Each named move below is a turn or a mirror, shown by a few rows before and after it. Which moves, in which order, take the first row of each later pair to the second? The first pair is answered.
j_298:
[ 10  -6  -7  -2   2  11  18  -1  -6   3   4   1   7  -6   0  -6   0 -11
   0  -3   9  20   8  -4   7   1  15  18  -9   3  -6  -8  14   1   8  16
  -2   1   2  -4 -19   1  -5  -3 -10 -10   3  -2]  ->  [ 13  -5  13 -14  -8  17  11  -1  -4   1  -4   4   6   4 -11   5 -10  -8
   4  -4  14   4   5   3 -14   9   3  18  -7  -2  -7 -12  -4  -4   7  11
   3   8  -8   5   0  -7  -7  -7 -23   7   3   6]
[  2  -8  -7  25  23 -11 -22  13  26  12  12 -24  -5 -15  24 -14  13   0
  -1  -6 -17  -9  -1   8   9  -7   8 -18  11   6  -7  -1  -2  22 -16  -2
 -16  -8  27  16  -5  10   5   0  27   9   4   2]  ->  [  5  -9  13  14  11  -8 -28  13  30   9   6 -20  -6  -7  13  -4   1   0
   3  -8 -12 -28  -7  16 -14  -1  -4 -17  13   1  -9  -5 -19  16 -16  -8
 -12  -1  19  26  14   2   2  -4  16  28   3  11]
[ -4   2 -25  -1  -7   0  12  -5 -18   4  19  -5   0  -7   4   2   4  -9
 -17   9   4  12   3   5  10  15  18  10 -22 -22 -32   5 -11  -1   0   2
  13   5   9 -30  -4   5   6   6  -6 -22  -1   8]  ->  [ -1   1  -7 -11 -17   3   4  -6 -14  -1  13  -2   0   0  -6  11  -6  -5
 -15   8   6  -5  -3  12 -10  20   7  10 -20 -27 -32   2 -28  -5  -1  -2
  18  13   0 -24  11  -2   4   3 -16  -6   0  14]
[  9  17   5  -1 -20  12 -16 -15   6   5  10   6  -3   0  16  21 -13   0
  -5   9  -9 -21   6  -6 -15   8  20   4 -12  20   0  -2  -5   7   3 -11
   0   6   3   3   1   0   0 -16  -8  -5 -11  -1]  ->  [  7  16  -8   5 -15   9 -11 -15   2   7  11   5  -4  -5  21  15  -7  -2
  -8  11 -10 -11  10 -11  -4   3  27   5 -14  23  -2   0   5  10   2  -7
  -3   0   9  -3 -11   4   0 -13  -1 -16 -11  -5]
j_156:
[-14  15 -19   5  10 -14   6  -8  13   0  -6  13 -34 -18  -4 -14   5 -45
 -17  26  14  12  14  15  10  15   8  33 -20   9 -18   2  27 -12 -15 -24
   1   7 -36   3   0   5  27  -6 -10   2 -26   9]  ->  [-14  -8 -19 -10  15  -3   9 -10  15 -12  -7   6 -45 -11 -12  -4   2 -42
  -7   6  14  19  14  18  15   7   4  24  -9  12 -12   0  35 -16   8 -26
   6   2 -40   7   5   6  17   4  -9  11 -24  17]
[  8  20  -4  25  -7 -10  -1   2  -9  17   8   3   8 -14  10 -14  -9  -4
 -12   6  -1  16   4  -5   3   2  -1   7 -13   4  -8   7  -4   6 -26  11
  -3   2  11 -18  -5  -2  16   7  -1 -20   0  -1]  ->  [  5 -18 -11  -1   2   8   5  -3  -7  -2  12  -7 -12  -4  -4   0 -10  -3
   5 -27   3  32   4  -2  15 -10  -2  -5   3  10   0   7  13  -1  17   7
   5 -10   6 -18  -4   0  -1  23  -1  -7   6  13]
[  9  -8  -1   3  19  19  10  -3  13   3   5 -15 -32  36 -11   5 -18   5
  11 -22   7   7  44 -12  17 -21  15   3  29   8   9   7   8  34  32  16
 -16 -22 -26 -15 -45   4  29 -12  16   6   5  -8]  ->  [ 11  16  17  17  13   8  -5   4  22  13  -3 -11 -21  33  -3  -1 -25   9
   9  -1   3 -25  44  -9  -7 -21   4   7  30  15  16   2  -2  42   5  15
 -22 -13 -28   7 -39  -3  38 -30  19  16   2 -18]
j_466:
[ -8  15  20 -10 -10  -6 -11  -9   4  -1 -21  22   5   3  -6   1   0  -5
   4   7  10 -25   3  12 -35   8 -10 -10   8 -12  10  -3 -29   4  -6  -6
   5  19   3  -1   6   6  13  -4 -16   4  11   0]  ->  [-14 -12 -18 -15  12   2   8 -15  -4  -9  -7  12  -7  -2  -2   1  16  -7
   8 -16   7  21   9   2   8  -8  10 -15  14  -5  11   3   8   5  26   2
   5   1  13 -20 -19  21   4  16   1 -18  18   1]
[ 15 -46 -34  18  30  11 -15 -12  21  -9 -16 -11 -22   5  -9   2   1  19
   2 -15 -26   2  20  -3  24 -23  19  -3  15   4  16   3  36  13  43   4
   0 -31 -24  13 -20   3 -19   4  23  -2  13  11]  ->  [ 21 -10  15  26   3   0 -40  -2  33   3 -33   1  -4   9 -14   3 -19  23
  -5  14 -26 -57  11   8 -31  -3  -6   3   5  -5  17  -4  -9  12   2  -3
   1  -7 -33  40  12 -16  -8 -23   4  24   6   8]
[ 25 -28   1  -7  40  19  16  -2 -24 -26  -2  21 -31   1  -4  11  10  32
  -7  -9  10  24 -21 -19  23 -23   9 -22  13   2  18  -8  14  -3  15  -3
 -13   9  18  -7 -19   1  -9  -5   6  23   2  -4]  ->  [ 30  -3  36  -2  21  12  -1   4 -16 -18 -14  31 -17   5  -7  14  -5  35
 -10  13  10 -19 -28  -9 -17 -10 -10 -14   8  -3  17 -12 -20  -5 -13  -8
 -12  25  11  12   5 -14  -2 -23  -7  42  -4  -5]
j_880:
[  3  -7   3  -2  -3   8   4 -10  -5  -4   8   5   4   9 -10   3   8  -1
 -10  -3   3   2  -1  -2   7   8   4   1 -10 -18 -17  -4 -11  -1  -4   0
   8   6   1 -30   3  -4   9   4 -11  -2   1  -1]  ->  [  2  -1  -3   6  -1   3   3  -7  -5   1   9   5   8   2  -3  -3  11  -2
 -12   2   0   2   2  -6  13   4   9   2 -11 -13 -16  -2  -4   3 -10   3
   4   3   5 -27  -5  -2  12   3  -5  -9   0  -6]
[  0  10  16   6  -8  -1  -5  13  -1  -4  -7  -3  -8   7  16   4  -7   5
   6   9   2  -7  -3  16  -1  -2 -10  -2 -10  -8   5 -10 -12  -9   1   0
  -1   7  -7   2   4 -11  11 -11   7   3   5  10]  ->  [  0   7  15   2 -10  -1  -2  12  -3  -5  -6  -4  -8   8  12   6  -8   4
   6   9   2  -3  -5  16   0   1  -9  -4 -10 -10   2  -9 -17 -11   1   0
   0   8  -7  -3   5 -11  11  -9   2   4   6  12]
[ -1  -2   7  -2  -6  13  -6 -20   0   6   1 -16  -9  10  11   9  11   4
 -30 -12  20  21   1  -6  18  14  15  -2 -11 -13 -20   2  14 -20  -7  16
 -14  28  15 -28  -6  -6 -22   6   6 -27  -1   2]  ->  [ -1   5   2   9  -1   7  -8 -14   2   9   1 -18  -7   3  20   3  14   6
 -30  -6  16  18   5 -10  23   7  15  -4 -10  -3 -14   2  24 -14 -13  17
 -20  26  18 -20 -15  -5 -18   1  17 -31  -2  -5]
[ -9 -25 -24 -15  18   9  15  -3   2 -11   9 -14 -14   7   6   5   7   2
  11 -19  -5  23   2  -6  25 -14   9  -8  11   9  -2   7  25  -4  32   3
  -2 -20   4  -5 -17   8 -12   7  16  -5   9   6]  ->  [ -9 -23 -22 -13  19   8  14  -1   3 -11   7 -14 -14   5   7   3   6   4
  12 -17  -8  20   2  -6  26 -14   7  -8  10  13   1   6  27  -2  29   3
  -3 -21   4  -1 -16   8 -11   5  19  -5  10   4]
Then:
(2 to 3 moves a pair)
[  0 -34 -27 -13  12  19  30 -24 -10 -24   6   4 -30   0   1   9   6   1
   6 -34   5  51  14   2  44  -7  21  -4   5   1  -1   7  30   5  27  21
  -8 -17   5 -38 -19  34  -8  24  -3 -21   4   2]  ->  [  0 -14  19   3   9   7 -11   3  24 -21 -24  -8 -23  -2   5   4 -19  21
  20 -13  -4 -32  13  16 -11 -33 -20 -19  30  43  44  -7  35  19  -2   9
 -21  -4 -10  46   6  11  -5 -18  23  25   1 -13] -> j_880, j_156, j_466
[  3   9  12   8  -2 -14 -11  -1   2   8   8  -4  11 -20  -3  -7  -9  -5
 -10  17  -2 -27  -6  15 -21  17  -6   5   4   3  18 -10 -12   2 -38  -6
   9  -1  13  10  14 -11  23 -18   0 -11   0   2]  ->  [  0 -30  -5 -23   3   7  10 -15  -7  -7  20  -6  -8  -4 -22  10  -3 -10
  -3 -17   8  16  -7  14   4  21   3   1   9 -13   4  -7  -7 -11   6  -5
  19 -11  13 -20  14   0  12  10 -15 -12   8  21] -> j_156, j_466, j_156
[ -7  16 -17  13  10  -3   5  11  -7   5  14   6 -13   8   7 -23 -17   4
 -31 -15 -13  -5   8 -10  12   8  -1   7   9  -7   0   9  13   6 -11  -6
   2   2  10 -13  -1   8  10  -6  -1 -14   7 -30]  ->  [ -6  13 -17  14  11  -1   1  14  -4   5  12   2 -15   7   8 -23 -18   6
 -29 -16 -15  -8   9 -11  13   2  -5   5  14  -1   5   9  18   7 -10  -5
   0   0   9  -6   0   6   9  -9   5 -10   6 -31] -> j_156, j_466, j_298
[ -2  19   0   7  -4 -13   8  -3 -10  16   4  12   6  -6   8  -6   7  -7
 -21  13   3  12  -2  -6  -2   9   7   6 -19 -19  -8   4 -19  -7 -12   2
  -7   1  -1 -11  -8   1  13  13  -7 -19  -3 -12]  ->  [  1  15  15  -6 -10  -8   6  -5  -4  14   0  13   3   2  -3   1  -1  -5
 -17   7   5   1  -7   0 -16  13  -2   3 -17 -23  -8   1 -32 -13  -6  -2
  -1   5 -10  -6   6  -5  11  13 -19  -4  -4  -4] -> j_466, j_298
[-14  27  -5  24  -5 -21   0   8  -9   8  -2  21  17   2  -5 -14   6   0
  -2  26   9  -6   3   1  -1  16   2   5  -4   0  -5   7  -8  12 -21  10
 -14   8   3  -7   6   5  14   1  -7 -10 -20   4]  ->  [-16  -6 -19  -1   2  -3  15   0 -15  -6   5  17   2  11 -18  -4   9  -4
   5  -4  16  26   4   0  18  14  10  -1   3  -8 -12   7   2   3  14   8
  -5  -1   2 -25   6  12   1  21 -13 -12 -14  19] -> j_298, j_156
[-11  36  -5   8  13 -19 -21  -8   1  13   0  18   1 -10  48  -1  18 -13
 -34  -8 -22 -16  20   8  13   4  -5  17   6  28   9   6 -21   9 -29  26
 -17 -28 -12  18   8  -2 -16   6  -6   7 -11  -6]  ->  [ -7  23  14 -11   4 -10 -26  -9   6   5  -6  18  -6   4  34  12   8 -11
 -28 -18 -18 -29  14  17  -5   8 -17  14  10  21   8   1 -36   0 -19  20
  -8 -23 -23  22  28  -9 -22   9 -23  27  -9   5] -> j_466, j_298
[ 10  24  24  36 -46 -12 -17   3   5  32  -9  25  21  14  11  35   7  14
 -28  22 -37 -48 -39   2 -75  10 -13  33 -29  14  10   7 -42 -30 -43  -5
  -9  15  -2  30  18 -38  -2 -29 -25  18 -31   5]  ->  [ -3 -48 -61  12   0  13  32 -16 -17   7  23   5 -13  12  12  37  43   7
 -17 -37 -37  69 -23 -21  23 -16  35  22 -18  19   2  21  32 -32  40   9
  -3 -26  18 -29 -37  -2 -24  27  -2 -29 -17  14] -> j_880, j_466
[ -8  17 -14  30  16  11  21 -17   6  27 -19 -16 -20  12  28 -13 -23   8
 -22  -9 -22  46  -8  -5   0   0   5 -21   0  10   6   3  -3   7   7  28
   4  -1  33  -9 -23   5  -6  10   5 -34   2 -15]  ->  [ -6  -7  -3   3  13  27  23 -23   8  12 -21 -19 -34  24  11   4 -32   9
 -11 -31 -16  47 -13   2  -7   2  -3 -28   6   4   6   0  -8  -4  31  22
  15  -2  26 -10  -5   4 -17  20  -7 -17   5   1] -> j_298, j_466
[ -9  29 -10  37   1 -25   6  -1  -8  21   4  12  26 -18  18 -16   5  -8
 -22  36  -9   3   1   0   6   9  22  10  -9  -3 -15   9  -3  18 -39  12
 -13   8  18 -10 -16   6  12 -12   4 -28  -5 -17]  ->  [ -1  12  32  -4 -22  -5  -3 -10  -2   6  -6  17  17   6 -16  11 -18  -8
 -13  16   1 -22 -11  17 -34  26  -5   7  -5 -24 -23   2 -43   0 -22  -1
   6  20  -2  -3  30  -8   0  -7 -32  10  -2  11] -> j_156, j_466, j_880
[-12  11 -22  44   9  -7   5 -10  -4   2  29 -14   5  10  16 -27   7  -2
 -26  11   2  12   2  -6  14   0  22  10  -7   8   6  14  14 -10 -22  10
  15  -7  19 -23 -11  -3   4  -1   7 -32 -21  -4]  ->  [ -7  21  20  35  -9  -5 -17  -4  10   1  13 -11   8  20   4 -17 -13   4
 -19  16   4 -35  -5   7 -30   5  -4   8  -1   8  14   7 -13 -14 -33   0
  18   7   3   9  22 -20   4 -19  -7   3 -23   1] -> j_156, j_298, j_156
[  0  22  22  -3  -3  -9   5  -3 -20   7   6  18   2  -1  -4  -8  -2   4
 -10   3  10  -9 -15   5 -15   8 -12  14  -5 -14 -14   7 -33 -19 -29   6
  -7  13  -7  -5   0  -4  -5   0 -12  15   2   6]  ->  [ -2  -4  17 -22   3   4  11  -8 -20  -5   8  13 -12   6 -15   2  -1   4
  -4 -18  15   7 -14   9  -8   5 -12   8   2 -17 -13   8 -25 -23  -2   4
   0   8 -11 -10   3  -1 -16  13 -17  19   4  14] -> j_466, j_298
[  4   8 -14   3   6   1   6  -6   2  -3   0  -8  -8   7   2  -9   9  -1
   0  -6  -3  10  -5  -7   9  -3   5  -8  -6  -3   9   9   7  11   5   6
 -11   1   5 -19  -4  -2   5   9   9  -5  -2 -11]  ->  [  4   1 -11  -6   3   7   7  -9   2  -9   1  -6 -11  11  -5  -4   6  -1
   4 -12   0  10  -6  -3   6  -2   2  -9  -5  -8   5   9   4   7  12   4
  -9   2   3 -21   4  -1   1  13   1   0  -1  -4] -> j_298, j_466, j_880
[  2  14  15  -8  -8  -7   0 -10 -11  14   5  12   5   4  -8  -2   2  -9
 -18   7  -2  -9  -6   8  -9  21   2  10 -10 -17 -22  -4 -32  -8 -12   1
  -2  14  -3 -17   8 -13  12  -7  -9   2  -1   5]  ->  [ -6 -23 -11 -14  20   2   3  -5  -3  -2   6  -9 -13   1  -6  -2  10   0
   1 -24  -7  14   1   2  18 -15   6  -9  15  14   3  -3  22  -1  27   4
  -6  -7  -2   2  -9  -6  -1   2  22   5  10   0] -> j_466, j_156, j_298
[  8  -7  25   9  21  -2   5   0   2   0  -8  11 -14  -7  -3   1 -11 -19
  17  19 -30 -15   4  12 -21  -9 -40   4  15 -23 -25  10 -14   2 -15 -19
   0  -9  19  14   8  -2  -9 -19 -40  17  14   0]  ->  [  2  -8  -1  25  38  -8  10   4   2   2  -2   3 -15 -17  12 -13   2 -16
  17  21 -35   1  13   2   4 -26 -27   0  21  -7 -12  11  17  13 -14 -13
  -9 -21  26  15 -16   7  -5 -20 -16  -1  16 -12] -> j_298, j_880
[  0 -12  24 -16  11 -16 -27  -8  21  -2  -3  -3 -18  -7 -11   3   7   2
 -11  -1  -8 -18  -5  14 -19  -5 -30 -23  12   5  12  12   2   0 -11 -22
  -8   9   6  34   2  -7   7   3  -4  20  -2  11]  ->  [ -3 -29   9 -24  20  -9 -17 -10  19  -8   1  -8 -25  -4 -13   4  11   1
  -6 -15  -9   3  -4  10  -1 -12 -23 -26  16   7  11  13  16  -1   6 -20
  -5   1   9  25  -6   0   1  15   1  15   1  15] -> j_466, j_298
[ -2  22 -11  15  -8 -10  10  -1 -14  12   5  11   5  -3   6 -10   4  -6
 -16  18  -4  20  -1  -7  10  16  10   9 -15 -15 -19   1  -6  -3 -11  12
   4 -10  10 -18  -8  12  13   4  -8 -19 -11  -8]  ->  [  2   3  24 -12 -17   3  -7   3   2  -4 -11   5  -7  14 -15   6 -18   2
   2  -1   1 -13  -7   8 -24   7 -19  -4   3  -7  -5  -6 -15  -7   6  -2
  11  -5 -10  15  26  -1   2  -4 -18  23  -8   6] -> j_156, j_466
